In the data rows, 128 means zero.
Here are some points, one per row:
[128 165 140  87 168  87  76 148  97 204 155 176 158 187 118  79 141 135
 140 136 154 122 175 117 137 129 121 123 101 126 111  92 134 117  98 121
 162  91 115 141 108  97  82 152 127 116 143  93  95  88 169 190 105 107
 135 172  85]
[135  90 146  37 101 131 156 113 140 110 128 145 161 112 134 188 101  70
 127 168 168 161 100 141 127 112 176 160 131 147  97 167 140  95  42 160
 114  52 119 115 163 129 138 114 101 128  98  68  96 116 140 120 145 138
 122 117 170]
[100 138 140  99 102  85 140 117 165 130 104  93 136 125  90 180 105 176
 106 114  75 139 149 163 146 143  90 102 180 170 108 154  67 158 122 168
 224 127 126 116  94 124 112  88 117 168  90 122 117 122 170 140 113  50
 119 119 165]
[ 86 127 210 154 130 141 109 141 104  88 144 177  88 174 157 131 153 135
  65 145 135 134 159 120 139 158 140 182 145 143 127 164 169 143 193 110
 137 163 115 108 150 140 121  83 131 119  85 147  55 141 153 107 135 112
  99 109 117]
[ 82 156 150 164 107 117 192 125  95 142 152 126 146 102  94  76 129 125
 157 159 150 146  88  97 112 111  69 138 143 104 195 161 124 105  90 162
  86 194 149 132 102 112 115  98 126 100 187 122 106 142 130 134 114 110
  62  78 149]
[120  89 156 136 112 112 100 139 168  81  98 147 134 120 112 136 141  72
 188 133 119 104 198  82  90 114 125 126 148 104 131 103  90 164 128 166
 127 107  67  94 114 171  66 128 145 106 171  74 152 163 138 108 118 133
 164 176 137]
[172 111 180 166 155 125  79 135  97 111 187  44 156  91 133 142 158 102
 125 168 155 100  63 150 142  89 149  84 151 149 191 105 157 147 156  93
 154  78 138 167 119 136 111  97 159 143 125 127  85 145 104 131 149 129
 127 170 148]
[165 154 144 100 125 140 181 181 107 111  76 108 129 185 110 108 109 111
 159 160 138 131 174  89 151  78 112 160 114 169 123 142 121 184 130 107
 164 107 170 192 134 132 188 102 120 124 124 153 162 132  95  79 124 155
 137 146  83]
[131 126 163  86 105 107 109 119 140 122 153 150 123  92 114 152  80 133
 179  81 115 137  94 113 202 148 125 126 129 117  62 115 155  87 192 124
 117 148  71 152 129  67 171 124 118 176 164 150 126 186  93 128  75 179
 110 167 118]
[133  99 133  57 159 164 139  85  30  69  60 120 170 112 146 124 160 214
 137 128 123 120 136 132 132 185 128 119 101  87 153  89  74  78 116 103
 112 139 145 115 133 142 134  93 167 116 138 138 126 121 117 162 161 122
  90 119 103]
[147  30  70 106 118  76  96 160 111 187 149 120 107 132 137 134 155 121
 128 114 116  80 121 145  90 169 124 138 106 144  92 160 116 127 170 181
  92 165 130 164 136 146  94 101 146 106 104 125 118  82  67  89 108  87
 106  67  95]
[150 130 148 102 139 134 138 127 153 149 173 174 137 115 107 112 175 142
 102 130  53 184 129 160 141 161 107  84 186 152 137  90 139 170 101  78
  55 107 142  73 147 128 135 101 137  87 187 106 175 160  84 107 132 134
 119  43  87]
[140 135 177 142 118  70 116 144  99 124 141 100  86 182 120 151 128 116
 119  75 151  92  91 170 124 135 131 114  91  40 150 144 137 155  69 137
 162 127 118  66 129 190 135 163  84 174 121 119 161 144 123  79 137 141
  85 156  88]
[158  97 151 100 126 170 126 178 165 146 109 125 156  99 153 125  56 134
 123 156 146 129  97 123 127 146 140 164 144  45 156  90 125 213 152 101
 129 193 117 115  62 123 127 144 115 134 121 134 149  93 144 172 134  98
 161  65 105]
[ 87 132  99 180  96 183 117 151 125 116 147 169 161 109 155 168 155 159
 153  75 136  88  98 119 124 106  73 121  58 132 158 180  99 195 135 100
 160  66  95  82 146 106 139 127 137 123 121 138 129 100 116 182  95 159
 125 122 151]
[136 114 151 140  66 168 133 136 157 120 154 108 141 127 152  44 187 139
 127 138  98 108 141 141 143 143 140  75  89 123  94 113 132  70 100 135
 218 162  70 150 119 133 168 164 153 114 102 108  98 117 159  59 151 131
 161  77 148]
[194 178 127 167 189 135 152  73 159 109 200 107 174 115 145 220 113  90
 140 107 192 109 192 127 154 128  56 130 105 144  91 125 104 108 128 138
 116 155 140 110 122 131 146 149 151 114 124 146 103 120 119 117 143 128
 129 115  80]
[111 149  76 103 150 170  82 136 131 170 117 113 160 123 141  92 136  89
  78 133 119 184 117 153 112 109 156  93 118  98 129 200  74 144 146 157
 120 123  94 177 167 125 188 119 123 132 117 149 137 233 176 141 160 102
 119 141 120]
[183 140  99 125  99  97 162  97 150 158  90 144 109 142 118 174 140  88
 110 123 146 113 153 100 110 182 196  80 120 135 155 136 147 136  98  62
 139 175 115 148 147 119 129  79 144 113 133 153 112 141 182 148  65 140
 124 124 212]
[141 113 103 145  91 128 188 130 131 132 121 151 163 145 162 133 139  69
  99  75  53 138  82  75 126 106 117 152 140  97 162  65 170  65 180 160
 133  94 196 122 102 119 146 132 163 117 101 108 143 115 145 146 156  93
  97 151 129]
[108 110 137 114 109 168 113 180 172 109 151 102  86 148  81 176 139 171
 147 177 115 156 131 163 160 147  90 150  92 123 176 114 134  85 112 146
  95 130 179 169 193 118 116 199 130 126 111 134 121 156 145 157  64 121
 187 149 129]
[135 133  76 111 132 150 162 108 151  87 203 128 120  99 150  57 106 133
 151 120  80 146 116 129 104 158 207 162 128 149 132 148 111 137  89 128
 139 187 181  69 144 155 100  83 102 142 146 187 123 111  65 160 129 153
 139 205  76]
[129 116 105 197 143 154 135 187  92 126 134 128 124  96 138 126  94 114
 152 136 116 165 177 142 133 153 162 101 136 133 143 129 128 102  88 137
  64  83  97 139  47  85 127 142  88 162  64 204 121  95 136  96 116 141
  60 117 131]
[ 65 193 110 114 178 102 178 116  99 100 113 132 141 116  91 117 115  89
 155 194 100 146 105 152  74 134 154 110 120 148 139 152 152  94 200  83
 126 157 104  96 159 133  91 168 178 168  88 116 190  76 130 141 124 122
 132 100  94]
[ 71 174 148 157 143 170  90 181 142 135 134  89 106 104 106 112  96 135
 102  74 164 106 131  94  76 106 160 142 151 172  57  53 119  79 113 132
 141 128 161 118 164 171 122  84 133 126 124 142 188 127 119 144 122  95
  93  90 150]
[159 128 160 159 179 119  52  95 139 146  77 199 106  86 144 107 149 124
 156 118 123 121 127 163 109 109  58 163 130 121 132 130 167 144  83 165
 120 156 143 146 171 100 138 119 166 170 127 137 186 100 165 107 139 131
 162 161 182]
[ 77 127 133 139 175 133 146  76 125 165  87  68  84 164 213 135 100 149
 115  70 116 151 172 129 140 103 149 105 122 126 138 118 205 164 121 170
 144 114 150 156 119 105 104 158 135 112 187  91 126 131 105 145 111 197
 161 104 104]
[121 130  92 112 175  99 139  92 163 128  78 110  96 105  86  73 141  91
  91 151 133 101  96  68 205 125  84 148  86 146 128 100 131 151 139 122
 131  72 115 117 149 138  89 169  54 125 123 188  96 125 113  98 174 149
 113 107 164]
[ 93 118  70 164  91  74  53 113 146 155 105 110 132 178 144 171 106 176
 154 204 113 120  90  60 152  99 123 142 184 120  96 121 119 112 105 124
  92 159 115  98 153 127 184 124 149 120 125 119 122 129 162 133 169 187
 139 163 123]
[114 162 135 152  80 111 126  96 136 109  95 167 112 110 112 127 122 168
  56 135 125  74 133 116  60 141 119 103 116 147 134 142 164 113 135 111
 100  94 133 175  84 121 150 121  73 170 120  94 101 140  40 126 150 109
 211 154  92]
[169 147 114 119 116 116 172 151 145 135 110 124 135  85 191  96 116 179
 113  84 144  97 129 175 122  77 157 148 171 175 119 148  94 123 147  61
  76 145 126 170 127 150  96 217 125  87  96  79 111 138 153  92 109 115
  79 179 144]
[106  80  94 132 104  92 172 103 105 119 181 133 132 158  86 102 136 163
 107 126 182 147 156 174  90 100 122 128 149  70  79 117 121 150 178 131
 116  88 161 126 138 118 133 141 135 158 203 159 113 104 167 128 158 142
 168 139 201]
[176 132  86 157 139 195  97  91  87 131  97 138  58 184  85 156 145 113
 164 115 170 176 105 140 171 122 165 154 137 169 129 157 105 109 168 153
 161 137 125 107  52 133 131 141  94  49 152  95 181 129 100 155 138 117
 190 123 145]
Along one direction, these points spread out more than along any other. Take the direction at right angles to it along which they spread out most. Go by this last direction. How far along it is each point below, from 0 to 99? 50 is the average, and the first point above lies past it. One standard deviation of the points above along it is 16.
[194 178 127 167 189 135 152  73 159 109 200 107 174 115 145 220 113  90
 140 107 192 109 192 127 154 128  56 130 105 144  91 125 104 108 128 138
 116 155 140 110 122 131 146 149 151 114 124 146 103 120 119 117 143 128
 129 115  80] 62
[108 110 137 114 109 168 113 180 172 109 151 102  86 148  81 176 139 171
 147 177 115 156 131 163 160 147  90 150  92 123 176 114 134  85 112 146
  95 130 179 169 193 118 116 199 130 126 111 134 121 156 145 157  64 121
 187 149 129] 54
[121 130  92 112 175  99 139  92 163 128  78 110  96 105  86  73 141  91
  91 151 133 101  96  68 205 125  84 148  86 146 128 100 131 151 139 122
 131  72 115 117 149 138  89 169  54 125 123 188  96 125 113  98 174 149
 113 107 164] 53
[158  97 151 100 126 170 126 178 165 146 109 125 156  99 153 125  56 134
 123 156 146 129  97 123 127 146 140 164 144  45 156  90 125 213 152 101
 129 193 117 115  62 123 127 144 115 134 121 134 149  93 144 172 134  98
 161  65 105] 57
[135 133  76 111 132 150 162 108 151  87 203 128 120  99 150  57 106 133
 151 120  80 146 116 129 104 158 207 162 128 149 132 148 111 137  89 128
 139 187 181  69 144 155 100  83 102 142 146 187 123 111  65 160 129 153
 139 205  76] 74
[135  90 146  37 101 131 156 113 140 110 128 145 161 112 134 188 101  70
 127 168 168 161 100 141 127 112 176 160 131 147  97 167 140  95  42 160
 114  52 119 115 163 129 138 114 101 128  98  68  96 116 140 120 145 138
 122 117 170] 27
[120  89 156 136 112 112 100 139 168  81  98 147 134 120 112 136 141  72
 188 133 119 104 198  82  90 114 125 126 148 104 131 103  90 164 128 166
 127 107  67  94 114 171  66 128 145 106 171  74 152 163 138 108 118 133
 164 176 137] 58
[159 128 160 159 179 119  52  95 139 146  77 199 106  86 144 107 149 124
 156 118 123 121 127 163 109 109  58 163 130 121 132 130 167 144  83 165
 120 156 143 146 171 100 138 119 166 170 127 137 186 100 165 107 139 131
 162 161 182] 57
[165 154 144 100 125 140 181 181 107 111  76 108 129 185 110 108 109 111
 159 160 138 131 174  89 151  78 112 160 114 169 123 142 121 184 130 107
 164 107 170 192 134 132 188 102 120 124 124 153 162 132  95  79 124 155
 137 146  83] 63
[ 93 118  70 164  91  74  53 113 146 155 105 110 132 178 144 171 106 176
 154 204 113 120  90  60 152  99 123 142 184 120  96 121 119 112 105 124
  92 159 115  98 153 127 184 124 149 120 125 119 122 129 162 133 169 187
 139 163 123] 54
[ 71 174 148 157 143 170  90 181 142 135 134  89 106 104 106 112  96 135
 102  74 164 106 131  94  76 106 160 142 151 172  57  53 119  79 113 132
 141 128 161 118 164 171 122  84 133 126 124 142 188 127 119 144 122  95
  93  90 150] 47
